(in the rows, 128 means zero)
Z: several groups of rows, each row roughly a mix of its group's hidden directions:
Z (171 x 15):
[[140 199 113 166 133 114 124 145 158 115  93 135 160 105 131]
 [ 98 136  88 136 171  79  97 172 130 116 106 145 127 132 151]
 [146 149 121 142 136 142 187 114 158 191 122 120 105 141 150]
 [124 154 161 130 113 166 151 135 133 123 157 113 199 158 144]
 [125 114 191 121 151 108 157 116  72  92 143 140 133 116 140]
 [160 163 157 190 117 140 166 103 125 151 155 108 123 141 140]
 [134 152 121  74 178 160 104  96 108 168 128 122 121 113 111]
 [103 105  69 165 156 120 140 174 147 137 112 158 128 116 146]
 [144 169  98 119 129 108 158 108 111  76 158 163 123 165 132]
 [112 101 100 139 100 145 124  75 112 157 107 123 155 165  85]
 [132 120 127 137 133 146  56 156 139 105 161 127 147 111  80]
 [102 154 101 142 139 154 137 121 177 153  95 114 101  75 111]
 [110 165 139  89 175 136 103 109 170 108  96 135 141  99 111]
 [ 83 102  99 102 141 112 132 149 140 105 150 123 162  70 149]
 [144 139 130 150  85 137 140 110  88 150  92 170  96 162 156]
 [141 128 164  86 114 139 119 115 165 122 124 149  87 150  69]
 [123 137 103 191 106 134 113 143  92 101  98 163 114 128 163]
 [119 119  79 154 128 171 168 106  90 145 134  92 131 118 157]
 [ 94 116  93 126 150  89 114 146 159 135 116 122 134  58 135]
 [114 139 160 115 115 103 200 158 155 110 153 126 139 139 160]
 [165 160 144 137 130 104 130 106  68 139 126  91 146 133 172]
 [135  98 161 141 153 149 111 121  91 195 121 100 127 147 104]
 [124 102 105 151 123 112 156  93 152 145 176 171 110  89 147]
 [144 153  97 176 155 103  95 122 159 124 118 178 106 148 112]
 [166 180 141  93 100 122 148 100 108 136 129  96 127  92  97]
 [125 168 182 156 125 184 162 132 133 141 149 149 136 139 113]
 [ 68  97 138  94 145 113 151 147 122 116  74 124 140 111 150]
 [ 96 105 127  96 125 112 118 132  92  87 103 168 155  84 149]
 [113 125 154 165 108 148 155 163 156 149 146 166 178 142 102]
 [139 126 108 121  88 121  96 105 141 156 194 126 133 155  91]
 [114 166 127  99 148  65  97 163 108 106 105 148 129 110 121]
 [162 139 106 118 178 111 112  90 101 112 113 116  84 105  95]
 [128  95  94  88 122 144 119 123  94 127 119 105  99  69  97]
 [111 157 153 124 147 103 117 135 103 129 134  63  96 109 174]
 [170 139 100 132 131 125 119 126  95 167 116 124  69 156 165]
 [145 102 169 102 125 154 178 129 112 129 144 173 158 117  94]
 [107 117 110 143 151 115 140 101 154 206 154 151 127 104 117]
 [140 166 115  92 130 132 131  89 141  97 114 157 154 177  89]
 [153 137 185  92 128  83  95 147 109 113 134 153 135 163 121]
 [129 141 163 169 138 158 158 149 121 159  82 176 110 116 133]
 [161  74 132 111 141 118 192 149 124 139 139 137 106 138  94]
 [131 142 131 162 130  92 131 118  89  97  57 135 143 144 149]
 [116 111 134 162  69 118 112 124  96  72 134 118  98 129 152]
 [116 147  96 129 128  95 108  75 168  97  99 112 113 102 156]
 [171 151 123 143 123 136  77  94 143  75 118 128 104 110 100]
 [113 118 102 102 103 126 130 184 152 176 134 125 115  81 105]
 [ 95 118 129 101 146  95 165 125 104  64 147 102 136 136 155]
 [106 127 135 192 126 135 121 120 136 189 111 162 125 148 100]
 [159 131 115 177  89 125 127 121 126 193 142 116  96 145 145]
 [111  91 142  98 139  98  77  95 110 123 148 115  84 129  97]
 [123 117  93 150 100 162  81 151 114 124 142  69 138 108 144]
 [125 121  81 109 149 130 112  59 137 149 127 135 106  84 113]
 [119 133 117 167 113 112 140 171 145 129 110  90 139 195 110]
 [154 180 125 131 161 134 113 116 182  94 139 119 152 120 167]
 [159 157 101  98 176 109 147 121 151 130 153 159  95 161 151]
 [157 141 162 115 129 125 127 157 134  89 153 147 127 136 202]
 [111 163 173 188 129 114 126 144 126 158  99 136 111  96 152]
 [110 149 149 134 139 171 167 100 163 135 165 120 144  82 103]
 [ 86 190  98 158 152 133 116 134 122 102  91 130 102 144 128]
 [112  92 133  99  94 171 161 128 134 139 147 116 170  82 116]
 [ 98 157 127  84 106 150 138 125 118 115 162 105 157  77  95]
 [169 156 153 107  93 138 126 124 115  82  82 143 168 139 120]
 [128 131 118  73 144 131  98  90 156 134  63 144 127 131 118]
 [185 111 128 106 119 156 125  85 130 108 131 115 153 185 132]
 [100 153 102 140 152 143 155  86 176 137  96 172 124 124 111]
 [110 168  63 154 152 160 131 108 154 108 121  96 139 138 136]
 [146 144 138 107 125 136 109 103 117 113 167  95 118 205 124]
 [ 84 147 135 107 116 161 126 149 117 162 113  72 164 130  99]
 [143 114 135 101 100  89 123  85 132 112  94 114 131  65 144]
 [ 98 133  91 147 111 145 128 126 165 168 116 182 166 106 115]
 [165  88 127 132 138 121 174 102 166 160 146 131 122  81 115]
 [110 104 107 162 148 110 116 134 119 149 203 109  97 111 140]
 [121 130 166 124 111 110 176  87 117 162  80 138 121 166 128]
 [ 85 130 149 116 150 133 175 119 164  89  75 120 142 115 126]
 [158 123 183 127  89  93 131 132 113 156 105 145  85 108 107]
 [ 83 122 101 110 116 151 113 108 127 139 129  71 138  72 142]
 [130 150 112 130 157  87 112  94 134  76  76 109 141 144 110]
 [144 151 102 146 123 122  74 116 137 131  72 152 154 149  89]
 [104  90 166  84  97 158  77 109 133 103 116 124 138 142 122]
 [ 86 125 161 176 111 129 113 120  92 146 129  96 122 107 176]
 [ 82 146 167 144 115 126  78 132  98 146 114 101 123  91 156]
 [151 105 128 119 120 112 140  90 116 110 112 207 120 156 110]
 [131  85 111 149 143 121 111 102 142 189  96 139 108 155  93]
 [132  98 147 156  61 160 132 109 112 143 127  98 152  98 151]
 [159 162  95 167 146 171 113 135 133 153 133 160  87 153 128]
 [142 132 128 167  89 116 144 118 138 200 162 123 150 151 119]
 [120  82 129 111 162 116  99 101 145 145 165  88 109 163 156]
 [145  59 126  91 115 107 132 108 109 119 180 113 150 130 134]
 [140 160  99 114 138  86 116 149 138  69 100 120  87 139 144]
 [118 126 133 104 144  94 130  75 117 156 165 140 127 175  88]
 [104 156 187 144 108 161 145 129 157 150 140 136 123  83  99]
 [126 148 103 176 130 168 153 142 177 160 108 118  91 137 141]
 [139  57 139 104 126  78  99 155 121 129 120 158 133 130 145]
 [ 64 126 116 126 140 124  91 175 137 119 146 126 169 106 153]
 [107 139  87 154 127 128 146 177 107 123  94 148 169 137 171]
 [127 139 104 133 140 127 113 213 137 146 152 150  92 132 131]
 [ 97 129 130 115 109 133 157  67 160 159 129 161 168 149 132]
 [137 132 108 155 126 132  81 162 124 127 145  73 110 141 182]
 [104 166 191 121 108 117  92 144 105 126 161 115 118 163 125]
 [117 133 103 161 133  84  90 102 104 115 138 120 124 188 100]
 [149 119  92 115 156 114 162 105 113 140 131 164 100 151  68]
 [ 82  93  74 150 118 112  99 145 138  89 147 119 152 134 148]
 [125  94  73 117 137 135 166 126 115 134  96 141 132  65 126]
 [155 134 172  88 115 127 151 141  99 106 106  91 125 181 136]
 [129  98 190 153 114 114 179 166 150 132 125 134 151 146 127]
 [141 129 171 172 125 124 152 102 128 192 155 151 143 124 105]
 [161 144 152 142 157 156 122 125 163 108 141  76 168  98 150]
 [103 108 164  87 109 152 140 110  80 163 153 156 133 104 145]
 [143 152 142 134 159 150 159  96 112 181 100 106  82 111 138]
 [117 133  91 123 116 152 125 129 163 162 193 161 154 121 105]
 [147 149 142 117 118 124 164 168 137  73 142  89 149 157 159]
 [137 176 126  90 183 141  90 104 102 137 110 103 114 117 114]
 [111  94 186 136 127 163 142  69 118 109 156 126 137 124 133]
 [142 112 117 125 108 116  72 158  76  92 169 130 140 119 137]
 [147  94 190 133 120 152 151 112  95 112 141 170 146 157 131]
 [140 157  77 106 138 101  93 113 144  85  90 129  95 141 138]
 [ 88 122 172  87 174 120  78 126 146 105 129 144 134 143 130]
 [130 132 116 143  89  95 115  93 119 105 190 139 169 134 105]
 [103 103 155  80 117 138 161 121 128 174 122 184 137 133 113]
 [ 95  92 106  78 109 159 101 125  95 116 111 107 159 105 144]
 [103  59 128 113 155 110  94 155 134 145 150 131 126 155 162]
 [ 98  86 164 137 123  94 131  96  93 146 145 116  74 132 136]
 [106 130  98 177 147 144 155 147 140 108 129 126  94  89 178]
 [150 118 130 100 159  96 122 127 123 106  78 181  94 150 105]
 [171 101  97 120 135 103 166 113 167 103 136 112 113 168 160]
 [145  96 120 145 154 105 184 122 132 151 177 138  92 101 118]
 [162 126  74 151 169 141 108 122 123 140 136 108 107 116  72]
 [122 123 170 134 141 136 167 139 115  86  92  92  85 137 160]
 [191  84 102 109 101 120 167  94 103 133 130 119 130 119 121]
 [171 141 123 154  65 119 115 113 125 179 140 125 141 160 118]
 [ 84 111 122 115 130 129  87 165 132  86 138 105 149 167  91]
 [179  97  95 137 163 125 125 111  99 124 121 119  92 130  75]
 [111 141 106  95 145 120 144 148 135  74  68 110 156 138 147]
 [185 165 139 139  92 150 141 124 100 121  86 154 125 155 149]
 [136 129  90 107 153  72 145 122 132 166 116 101 169 107 154]
 [ 98 174 109 123  94 148 123  95 135 106 156 151 175 136 159]
 [ 80  91 124 156 101  91 115  97 116 104 168 115  97 116 132]
 [160  80 121 112  91 165 154  91 146 123 116 139 103 135  89]
 [123 113  72  93 111 157  86 100  85 139 120 139 113 122 105]
 [143  86  71  83 103 129 111 134 137 106 113 153  93 113 141]
 [158 122 146 133 120 136  88 131 107 182 154 125  97 175  97]
 [104 148 129 122 164  75 129 189 116 128 159 163 127 127 122]
 [131 105 109 152  96 142 161 107 167 125 157 180 170 138 122]
 [150 126 113 151  86 142 102 117 162 119 189 101 100 102 120]
 [125 130 110 146 116 132 134 120 161 209 126 160 161 107 115]
 [ 81 117 175 139 100 142 105 132  82 174 110 123 143 130 116]
 [117  56 155 107 131 128 119 112 115 155 159 105 144 105 163]
 [146 151 121  96 118 138 158 162 118  68 122  82 152 150 117]
 [130 121 133 119 181 136 107 174 103 108  78 133 128  88 152]
 [140 168 128 133 140 163 186 126  83 162 108 134 116  99 125]
 [105 122 137 129  85 132 107 154  77  95 137  96 118  82 153]
 [ 96 171 127 157 120 186 150  95 114 132 148  84 122 126 132]
 [139 120 131 133 112 106 169 142 160 111 140  99 138 187 178]
 [125 129 138 166 132 115 116 130 166 164 140 192 130 168 155]
 [169 142 108 123 175 121 145  90 138 135 144 179 117 166 108]
 [142 141  98 165 149 111 128 121 116  73 125 149 144 189 143]
 [ 63 100 139 155  66 120 137 136 117 152 126 131 137 103 124]
 [182 139 172 105 113 125 164  95 119 160 130 146 149  94 136]
 [135 153  73 115 119 123 162 109 164 176  93 138 140 130 153]
 [150  90 162 104 137 109 136  92  76 126 119 140  83 155 128]
 [ 87  89 169 115 102 139  93 151  97 105 150 150 139 134  98]
 [103  92 105 120 137 117 123 151 101 127 111 157  63 170 117]
 [133 151  74 146 151 148 119 120 143 183 147 172 114 151 118]
 [132 151 137  95 139 109 132 167 127 139 117 149 178  62 125]
 [106 106 137 138 144 125 150 100  86 148 174  87 139  96 167]
 [176 128 143 102 161 150 153 153 118 139 163 167 132 174 128]
 [145  93 131  53 138 123 182 130 121 127 127 112 103 117 131]
 [131  95 162 132 113 130  55 134  90 120 140 138 102 120  98]
 [132 111 152 104 145 168 125 141 150 183 113 169 158 140  93]
 [ 92 177 118 107 159 138  80 147 158 117 136 108 127 170 126]
 [ 86 153 125  89 123 121  77 177 137 102 130 134 164 125 120]]
which group is each row in? (one row of each group first):
[164 161 102 126 112 110 178 112 129 107  99 119 148 112 181]
T
[144 117  74 130 149  93 146 182 116 131 102 174 120 133 127]
G
[ 76 134 143 138 102  81 122 108 104 127 122 155  89  91 153]
N

[143 141  71 179 125 144 182 144 156 131 148 138 141 121 116]
G
[116 101 177 115 115 172 141 150 102 172 150 150 161 113 115]
N
[115 130 151 138 157 124 167 124  89 111 101 180 148  92 160]
T
[189 130 141 161 105 116 153 128 170 157  97 147 127  98 117]
G
[ 97 119 163 126 163 146 150 160 124  60 121  99 113 130 137]
T
[160 182 151  92 121 147 150 103 143 120 114 134 143  95  82]
G
[100 119 130 125 130 166 117 181 114  59 108 131 114 123 149]
T
[134 101 123 178 123 139 122  89 141 167 122 105 160 180 115]
N
[ 90 141 119  92 108 170 105 108 135 143 136 125 158  67 138]
N
[145 147  90 141 138 116 101 112 175 176 150 115 152 143  84]
T
[121 117  65 137  89 132 122 162 118 120 146 103 180 120 149]
G
